In the data rows, the value 50 means zero.
How far apart are the two rows of each pair, measured in a hidden way? 0 means very close, and 40 very far. Two or three weighted sums of its numbers give each row a place; it is the straight-line distance between the places.
"36 54 43 45 59 62 42 48 68 32 41 51 38 55 51 55 52 41 38 40"
"63 16 19 28 0 49 95 42 59 39 32 98 35 42 62 89 46 68 44 65" -> 29
"71 36 49 62 36 48 52 54 50 72 62 60 46 32 54 49 33 64 65 77"
"40 62 31 33 51 61 55 46 51 48 37 51 48 73 42 58 60 60 33 37" -> 11
"47 61 45 44 62 67 47 54 68 58 42 39 53 44 45 64 48 46 39 43"
"56 31 20 23 11 54 93 50 48 46 31 77 24 75 63 77 47 48 44 91" -> 1
"70 51 64 70 51 51 42 61 44 56 60 78 45 31 75 45 41 65 64 64"
"63 31 65 49 51 40 45 55 36 58 63 53 53 46 47 40 48 73 63 70" -> 16
"39 44 36 34 63 51 61 28 57 44 36 32 42 39 36 53 52 35 34 48"
"43 54 44 39 50 58 42 42 61 40 42 44 56 57 51 44 49 40 38 45" -> 3
"68 44 64 70 39 42 44 52 33 66 67 52 62 49 50 39 25 59 63 56"
"60 65 73 61 60 47 49 57 31 48 60 56 47 59 54 39 50 56 60 55" -> 13
"66 44 66 59 61 50 51 51 33 58 62 44 47 45 64 42 30 61 63 62"
"36 64 41 47 44 67 50 47 60 38 37 46 47 59 46 49 53 44 38 27" -> 12
"65 57 59 61 55 50 50 51 47 59 57 56 46 35 57 42 55 69 56 65"
"31 72 40 35 56 63 42 50 52 26 31 48 54 61 42 52 51 39 37 32" -> 12
"36 60 50 40 62 69 43 46 58 47 42 40 52 47 49 40 51 32 36 33"
"30 62 40 37 69 66 31 51 64 40 48 52 67 55 31 49 66 52 39 36" -> 17
"60 34 66 54 58 48 58 62 39 52 46 57 53 44 51 56 48 64 52 48"
"36 57 35 37 46 57 51 44 60 34 39 43 60 51 41 59 49 35 38 43" -> 13
"59 45 65 55 57 41 54 58 23 55 57 46 58 57 60 41 46 58 59 53"
"28 66 36 53 57 71 38 40 74 40 39 56 51 38 45 53 58 35 37 18" -> 15
"56 43 40 61 36 40 56 41 40 64 59 67 37 37 70 40 43 46 64 58"
"33 53 43 32 55 60 48 44 72 40 32 49 46 54 49 57 62 49 33 34" -> 12
"59 48 61 55 44 35 47 44 30 67 67 42 51 58 56 49 45 56 60 51"
"60 30 14 20 0 41 96 29 59 59 29 88 33 48 70 84 60 57 40 69" -> 38
"38 57 44 35 55 61 41 50 68 40 45 44 59 57 60 63 58 48 31 56"
"35 55 47 33 62 58 51 49 67 48 30 49 58 62 42 71 68 52 34 53" -> 7
"72 44 51 64 49 46 51 51 48 55 66 69 53 31 54 53 38 66 67 62"
"32 54 41 45 56 75 49 47 67 35 25 41 51 35 51 54 57 38 31 30" -> 13
"34 44 40 36 48 49 59 31 56 39 42 17 46 58 42 49 61 16 33 49"
"30 50 45 46 55 52 49 40 58 33 38 51 50 62 43 44 56 37 41 30" -> 13
"66 53 63 61 55 37 42 54 40 59 66 49 57 50 40 39 39 42 66 43"
"65 46 65 61 56 32 54 45 33 66 62 53 53 40 49 38 40 60 59 73" -> 14
"62 56 63 56 43 47 41 56 38 48 56 51 47 43 62 45 48 58 59 60"
"27 47 53 37 74 64 39 36 68 23 39 30 45 55 32 54 67 36 28 23" -> 8
"25 60 48 40 63 67 47 52 67 35 43 34 63 61 36 40 57 26 37 40"
"40 75 36 41 53 70 41 53 75 52 42 44 42 42 47 39 59 23 39 39" -> 10
"38 54 49 37 72 57 48 40 53 49 34 38 49 52 33 57 65 41 38 38"
"33 48 28 40 50 51 55 36 68 41 40 36 48 46 55 51 70 32 35 30" -> 21
"34 50 42 43 57 61 54 47 65 41 33 47 61 56 47 49 55 57 43 52"
"61 52 70 68 59 31 37 53 29 56 62 54 56 57 51 43 37 30 69 62" -> 23
"35 59 49 45 74 49 47 51 66 43 38 23 50 57 33 45 72 49 36 29"
"38 71 51 51 64 51 51 43 53 49 42 27 45 56 35 38 59 39 40 20" -> 12
"64 64 70 71 74 39 37 55 37 43 66 36 62 34 44 35 36 52 73 52"
"63 28 18 14 10 66 93 49 63 33 24 79 18 55 54 99 46 71 33 86" -> 30
"38 56 39 35 71 49 35 46 67 30 33 47 48 41 38 53 68 52 35 14"
"66 36 57 58 57 25 42 53 46 66 60 40 53 43 53 51 47 74 65 65" -> 14
"68 34 46 50 42 41 57 53 53 51 49 68 47 42 53 49 62 72 58 53"
"57 58 68 60 50 37 45 48 27 60 68 28 48 55 54 34 45 40 58 31" -> 26
"45 40 44 40 61 57 34 64 60 55 33 38 65 48 45 47 55 39 38 26"
"65 26 59 68 60 48 44 54 31 74 62 44 41 52 49 46 47 39 60 59" -> 14
"42 26 42 46 56 61 53 29 65 48 44 31 54 69 58 54 58 44 40 27"
"37 63 44 46 63 49 56 49 52 40 40 49 53 57 64 56 50 46 37 46" -> 30
"61 45 65 53 46 40 59 63 47 73 56 48 53 35 60 43 41 67 54 53"
"33 60 35 44 48 56 45 44 63 35 42 47 54 47 28 45 55 38 36 37" -> 13
"39 57 52 33 63 45 58 43 60 27 46 27 40 53 30 52 53 37 35 39"
"33 55 43 40 57 57 54 58 62 33 35 34 52 56 49 58 52 55 36 27" -> 16
"65 60 59 61 45 32 42 40 39 64 55 54 54 45 63 36 47 67 59 69"
"63 45 67 67 46 41 54 49 43 53 65 43 53 40 56 45 39 57 68 46" -> 6
"61 47 63 60 45 50 46 42 35 64 62 47 58 49 46 46 46 52 68 63"
"61 36 61 68 46 40 48 48 44 68 70 58 54 40 60 53 26 65 68 69" -> 25
"31 51 42 39 56 61 45 44 63 58 41 41 54 47 57 50 50 38 34 43"
"29 67 37 39 57 62 27 50 69 44 38 57 47 39 36 50 64 32 35 40" -> 17
"59 56 47 66 32 51 56 35 47 60 55 85 44 50 62 43 39 50 69 62"
"27 70 38 40 58 71 44 44 50 20 37 50 44 63 54 52 70 47 38 42" -> 25
"39 53 40 31 41 54 58 54 65 26 36 44 42 56 49 60 64 39 32 34"
"35 65 32 40 54 53 35 49 61 56 24 33 49 48 42 60 66 44 31 45" -> 12
"37 63 39 41 51 60 33 51 56 51 41 63 56 52 44 47 63 36 34 34"
"26 51 37 45 58 76 42 54 64 37 41 45 60 46 60 58 51 22 38 35" -> 12
"61 19 26 22 19 50 90 38 61 24 27 61 25 68 68 88 50 53 38 87"
"66 63 66 59 51 49 57 51 25 40 65 55 46 40 56 48 32 60 63 53" -> 20
"70 39 69 67 53 45 52 42 37 64 63 51 60 43 47 43 49 62 60 59"
"62 29 20 21 7 47 94 43 53 49 24 72 35 70 64 88 57 59 40 75" -> 18
"34 61 45 47 70 50 34 51 61 36 41 36 54 49 41 43 51 54 40 32"
"37 61 37 42 55 70 54 46 58 53 37 40 31 52 66 58 57 46 38 32" -> 12
"65 40 66 61 52 38 52 60 24 47 57 56 55 59 53 41 37 59 63 55"
"58 43 51 66 43 39 45 35 46 74 66 72 39 42 62 45 43 59 65 51" -> 19
"33 74 45 42 61 52 39 43 67 23 39 43 50 55 47 47 62 26 34 38"
"35 52 37 35 60 61 45 45 65 40 32 51 60 53 48 43 58 49 35 43" -> 13
"35 55 40 42 49 59 46 40 59 64 42 33 41 59 61 44 57 43 39 38"
"65 45 63 63 54 60 50 64 48 49 66 49 59 53 35 39 44 70 66 66" -> 25
"32 60 47 41 54 77 42 43 65 24 46 48 59 60 34 50 65 4 39 56"
"61 31 59 62 35 39 52 44 45 47 51 61 57 46 62 57 38 59 66 77" -> 23
"61 58 59 68 47 28 52 53 40 68 60 61 55 46 44 43 25 35 63 47"
"64 56 43 68 32 55 47 55 48 64 55 79 80 51 71 50 26 53 67 66" -> 25
"33 66 29 51 60 54 57 67 50 43 39 40 63 47 38 47 61 44 33 33"
"64 56 72 73 44 33 44 61 29 72 64 41 42 42 58 34 43 58 71 45" -> 30
"61 37 66 70 62 48 45 59 33 54 74 53 48 39 49 32 32 65 66 58"
"56 48 64 63 51 49 47 55 35 54 61 64 43 46 61 45 34 66 61 44" -> 2
"65 32 72 62 56 44 38 53 35 62 64 66 47 37 53 41 44 69 64 48"
"40 46 38 48 55 47 58 54 44 31 42 44 38 69 46 48 54 47 38 50" -> 8
"62 44 67 63 57 20 53 56 30 53 76 42 49 42 57 24 39 41 62 50"
"63 60 72 57 60 22 43 61 34 50 64 42 56 56 56 40 42 59 68 57" -> 21
"39 43 45 40 48 67 37 39 59 35 41 51 52 56 38 43 57 49 38 32"
"39 61 45 41 62 60 34 51 73 51 34 40 50 59 27 65 75 59 35 50" -> 28
"64 62 60 51 48 57 41 66 48 54 56 60 63 35 53 46 37 74 60 74"
"35 51 42 34 43 69 52 39 61 42 32 26 46 62 30 41 56 49 38 52" -> 34
"61 37 61 56 63 45 58 53 35 53 58 52 54 57 34 46 33 41 57 47"
"66 32 54 57 43 28 57 45 45 52 67 70 59 44 54 51 37 63 62 58" -> 11
"62 47 64 66 51 40 50 48 32 56 72 49 77 60 65 40 37 48 69 65"
"35 64 44 33 60 65 45 50 71 33 24 37 42 44 50 51 61 59 35 45" -> 16
"58 52 57 67 40 27 59 43 20 69 78 26 39 63 39 28 21 13 82 51"
"64 47 66 68 50 36 48 59 20 60 65 48 55 41 52 40 42 46 76 51" -> 20
"39 60 38 35 53 57 45 36 55 30 35 41 43 51 38 54 60 34 36 43"
"60 45 67 63 50 37 48 48 28 62 63 55 49 41 49 32 40 51 60 42" -> 4
"34 65 38 39 62 70 52 31 51 62 49 50 50 54 37 62 60 44 33 29"
"64 34 57 58 44 47 56 60 48 59 58 60 51 49 83 50 39 80 55 71" -> 21
"39 59 37 38 48 53 55 36 59 55 34 35 39 63 43 53 58 41 34 36"
"29 54 45 50 62 60 43 48 65 35 41 21 49 60 36 45 57 48 31 43" -> 13
"65 52 72 55 52 40 43 58 39 63 62 47 41 45 52 37 43 65 64 67"
"67 48 46 60 26 48 46 55 51 83 55 82 55 55 74 51 44 45 73 86" -> 30
"29 46 38 34 50 69 48 55 66 38 36 38 56 51 46 52 64 28 34 32"
"32 61 52 44 59 69 46 48 65 40 42 43 49 61 47 52 64 37 42 44" -> 3
"56 47 47 62 43 30 44 35 37 78 57 51 47 48 55 41 28 33 69 66"
"53 44 65 61 55 44 41 46 55 52 55 64 51 36 43 63 53 56 55 38" -> 12
"42 61 39 40 56 60 45 33 55 44 45 58 66 45 44 46 54 40 46 26"
"35 56 44 28 43 67 58 38 61 31 28 29 39 53 39 59 65 51 33 35" -> 19
"26 59 41 38 68 53 41 49 54 67 44 34 48 60 46 48 56 32 35 32"
"41 48 39 38 60 73 53 44 70 37 41 64 36 34 51 52 72 50 33 31" -> 16
"36 60 33 42 60 52 48 45 50 37 45 32 53 55 54 50 55 27 36 42"
"32 68 40 37 72 59 37 50 67 21 33 41 46 51 28 53 64 36 30 31" -> 13
"54 32 16 26 11 39 90 28 55 43 33 63 28 64 64 83 50 36 36 51"
"26 55 41 30 50 60 45 55 59 53 26 48 33 45 41 54 58 24 34 40" -> 21
"34 64 43 36 54 63 57 51 55 52 28 42 51 52 48 61 59 48 32 29"
"61 48 62 65 57 30 59 50 22 47 61 56 43 54 79 46 38 42 66 38" -> 16
"57 37 30 30 11 37 99 37 49 55 40 63 31 81 62 79 45 50 43 79"
"58 48 44 58 33 57 52 54 45 54 69 88 44 28 59 53 51 52 67 70" -> 16
"41 64 42 37 49 58 51 56 57 49 41 44 50 48 40 50 59 26 38 33"
"53 51 54 69 47 46 55 47 29 47 61 41 52 54 50 48 25 51 64 60" -> 19
"64 52 67 66 55 34 41 53 35 55 64 37 49 59 49 39 50 52 66 49"
"62 38 69 58 38 50 41 60 52 59 46 59 53 33 59 59 48 77 55 50" -> 26
"35 61 50 31 62 62 44 53 73 36 34 35 48 36 30 49 73 44 36 41"
"37 64 37 38 52 54 49 44 52 30 42 39 55 30 50 47 58 28 39 55" -> 7
"61 42 70 61 58 35 52 61 36 54 65 49 52 45 59 43 44 58 62 55"
"61 50 68 69 49 47 38 58 36 75 66 53 51 41 44 47 32 54 67 45" -> 5
"60 58 62 66 40 36 48 55 49 61 59 74 37 40 57 47 43 57 62 67"
"58 49 45 57 43 25 61 64 40 51 61 64 47 51 44 45 36 54 68 58" -> 11
"57 38 58 61 40 44 55 52 40 55 53 72 55 48 59 60 49 57 66 58"
"66 32 42 60 25 30 57 54 38 56 52 90 45 42 69 64 33 42 65 59" -> 6
"30 64 38 39 50 51 56 50 62 48 46 47 46 49 51 58 58 47 43 45"
"65 42 52 60 50 34 54 44 44 54 62 50 60 37 47 48 37 58 60 60" -> 7
"36 53 42 29 55 64 48 51 59 36 25 34 51 51 51 58 64 58 33 36"
"65 43 72 78 60 24 40 42 27 65 87 34 69 56 50 28 33 47 76 48" -> 14
"63 45 64 64 41 39 43 60 43 53 68 50 53 45 43 52 45 54 67 54"
"62 49 57 59 58 45 54 72 41 70 63 52 42 46 48 44 44 47 61 52" -> 6
"62 43 67 71 62 47 55 55 33 74 67 46 49 39 70 49 37 60 67 66"
"30 42 43 33 57 58 45 41 68 41 37 32 59 54 42 59 63 35 32 49" -> 12
"58 44 60 62 63 37 49 51 32 60 66 40 42 65 50 35 35 39 65 66"
"24 68 44 47 72 63 26 45 54 32 36 42 57 43 39 40 54 40 37 20" -> 6
"62 42 53 65 51 43 41 55 47 31 59 53 53 50 52 42 43 69 59 76"
"32 38 33 40 50 64 50 51 64 38 40 42 54 45 53 51 56 32 40 41" -> 20
"61 49 56 60 40 42 58 53 27 69 58 46 59 55 37 26 32 34 66 31"
"37 39 32 34 63 60 46 56 56 34 39 48 37 49 46 43 55 42 33 46" -> 21
"62 39 57 62 46 42 40 50 31 65 61 37 57 65 41 47 40 48 64 50"
"33 71 39 45 57 67 41 49 60 46 44 48 52 49 49 50 62 46 39 37" -> 15
"72 48 77 64 57 32 48 53 17 57 71 31 50 38 60 37 44 72 62 73"
"40 44 57 31 59 67 51 46 75 42 44 35 34 44 50 52 57 54 34 41" -> 15
"36 55 31 41 53 44 58 54 61 25 34 50 56 50 46 63 55 48 36 43"
"37 57 54 47 63 59 40 45 57 42 44 41 42 55 42 43 55 34 37 55" -> 23
"63 53 59 55 36 56 58 53 40 51 59 53 58 36 43 37 45 44 64 51"
"38 59 51 45 51 34 48 45 61 53 39 40 56 46 47 49 62 32 36 44" -> 11
"59 62 67 60 54 44 50 46 40 59 65 49 50 39 43 33 46 51 61 66"
"38 71 40 37 58 55 42 45 67 20 44 34 54 54 48 46 70 43 38 50" -> 4
"58 53 56 72 54 33 45 48 33 45 68 53 42 65 51 48 36 41 69 46"
"67 60 78 67 67 47 31 51 27 66 72 38 66 34 54 28 29 47 72 56" -> 19
"60 24 29 28 9 48 92 37 40 67 35 66 33 73 58 72 58 63 44 72"
"67 50 69 68 50 41 44 56 17 59 70 35 63 63 39 39 28 55 71 52" -> 28
"67 43 68 52 49 43 56 50 40 55 64 60 48 35 59 43 51 47 65 60"
"65 35 62 63 36 32 53 59 44 64 65 56 52 60 70 55 28 78 66 67" -> 33
"59 41 58 63 56 26 53 50 38 46 60 53 62 43 40 48 39 53 65 59"
"65 44 70 65 46 45 55 63 44 76 67 41 61 36 47 43 40 51 65 59" -> 13
"63 53 70 72 48 30 53 52 29 41 78 49 56 52 53 39 37 43 72 48"
"55 47 61 62 54 38 47 46 37 63 65 36 54 60 41 29 36 58 63 69" -> 5
"60 45 58 64 58 42 38 64 44 69 61 47 57 50 42 35 46 70 55 61"
"41 54 39 39 46 49 55 57 75 41 36 51 60 62 54 58 59 35 37 42" -> 21
"38 45 38 39 68 65 51 48 65 34 36 56 45 60 46 59 79 45 27 51"
"37 70 40 44 65 69 41 47 72 48 38 51 51 42 49 54 69 43 37 23" -> 9
"35 59 38 39 57 55 53 51 68 44 35 37 42 55 32 49 58 39 37 52"
"34 67 33 34 51 66 52 59 67 50 30 52 47 67 51 50 60 32 36 22" -> 9
"58 44 8 24 11 53 88 38 46 38 33 73 37 66 69 82 53 52 41 66"
"35 61 42 38 57 63 52 47 61 45 40 49 58 56 43 49 57 37 41 52" -> 4
"60 48 65 69 58 29 48 41 24 68 69 37 58 45 41 34 29 53 74 57"
"59 32 59 60 46 31 55 51 36 64 61 38 48 53 39 41 34 41 64 52" -> 1
"60 45 69 66 42 34 42 52 33 57 62 38 59 70 53 35 47 56 63 58"
"62 35 81 70 75 42 40 58 27 73 77 30 55 49 44 44 36 53 70 43" -> 16
"43 47 46 36 55 52 40 44 63 20 36 31 45 53 38 51 64 40 42 54"
"71 42 78 53 57 42 50 63 49 70 61 32 57 41 41 43 44 62 57 60" -> 20
"73 35 75 68 49 24 55 51 24 62 66 55 49 30 62 45 33 72 60 67"
"31 62 35 39 63 77 30 48 74 29 41 58 63 44 50 44 63 46 29 43" -> 16
"73 51 75 70 49 28 64 57 29 67 70 29 48 62 49 34 27 47 75 51"
"62 36 60 62 46 56 48 58 45 63 63 72 62 24 58 39 41 66 66 71" -> 24
"58 36 76 72 56 37 43 52 38 59 69 42 52 59 62 39 36 47 64 57"
"32 58 43 42 62 53 45 38 56 29 40 58 51 44 44 42 64 41 34 42" -> 12
"27 73 36 44 63 60 40 46 53 57 45 33 35 56 49 40 51 31 35 29"
"61 45 55 61 54 50 41 50 52 56 60 56 46 40 56 48 44 77 55 58" -> 20
"61 51 58 66 37 39 42 63 43 60 65 64 58 47 52 51 38 57 67 49"
"56 42 26 25 4 50 81 51 48 56 39 88 40 90 67 90 48 36 43 77" -> 19
"35 66 35 41 54 51 33 47 62 31 33 56 62 51 43 55 59 30 40 29"
"52 23 27 17 9 62 95 25 41 58 28 71 43 76 68 79 52 41 38 74" -> 30
"37 61 37 35 50 69 58 39 64 31 37 54 46 60 60 53 57 50 33 51"
"35 52 38 47 63 52 41 52 52 36 41 50 65 33 41 37 67 50 36 45" -> 8
"53 47 63 61 42 34 47 57 34 66 61 56 52 50 46 34 39 51 69 50"
"63 32 67 59 64 60 42 53 53 64 64 63 56 55 47 52 47 83 61 52" -> 18
"63 42 66 57 63 57 46 50 39 53 65 40 60 44 53 50 43 71 57 49"
"56 31 26 8 10 53 93 41 42 30 23 56 32 67 65 94 46 48 37 76" -> 9
"35 86 42 45 67 45 43 56 65 19 45 41 48 55 48 42 58 28 41 38"
"69 42 49 62 26 47 58 61 51 67 61 86 47 28 55 57 44 69 68 59" -> 18
"41 48 36 42 52 53 55 31 55 49 31 36 62 57 44 64 57 44 33 30"
"56 42 64 73 48 36 53 49 39 69 60 46 54 39 51 38 38 52 65 41" -> 9
"54 34 16 13 13 43 93 35 55 44 32 72 36 73 61 87 53 71 37 67"
"38 52 40 42 56 65 53 51 57 55 39 40 51 36 45 44 56 42 36 39" -> 17
"56 54 49 67 34 56 57 49 35 75 67 76 52 50 68 44 48 62 66 66"
"41 57 36 35 47 53 52 48 57 42 37 39 61 53 49 46 60 26 32 47" -> 5
"38 59 47 50 61 64 37 50 59 44 36 52 38 59 43 57 69 60 41 25"
"32 47 44 42 53 68 40 58 64 52 38 48 46 54 46 53 53 42 41 51" -> 15
"64 55 71 62 52 50 39 68 44 43 70 59 53 44 45 48 45 54 65 79"
"40 54 36 35 54 47 49 56 62 43 43 48 53 35 47 62 57 65 41 49" -> 7
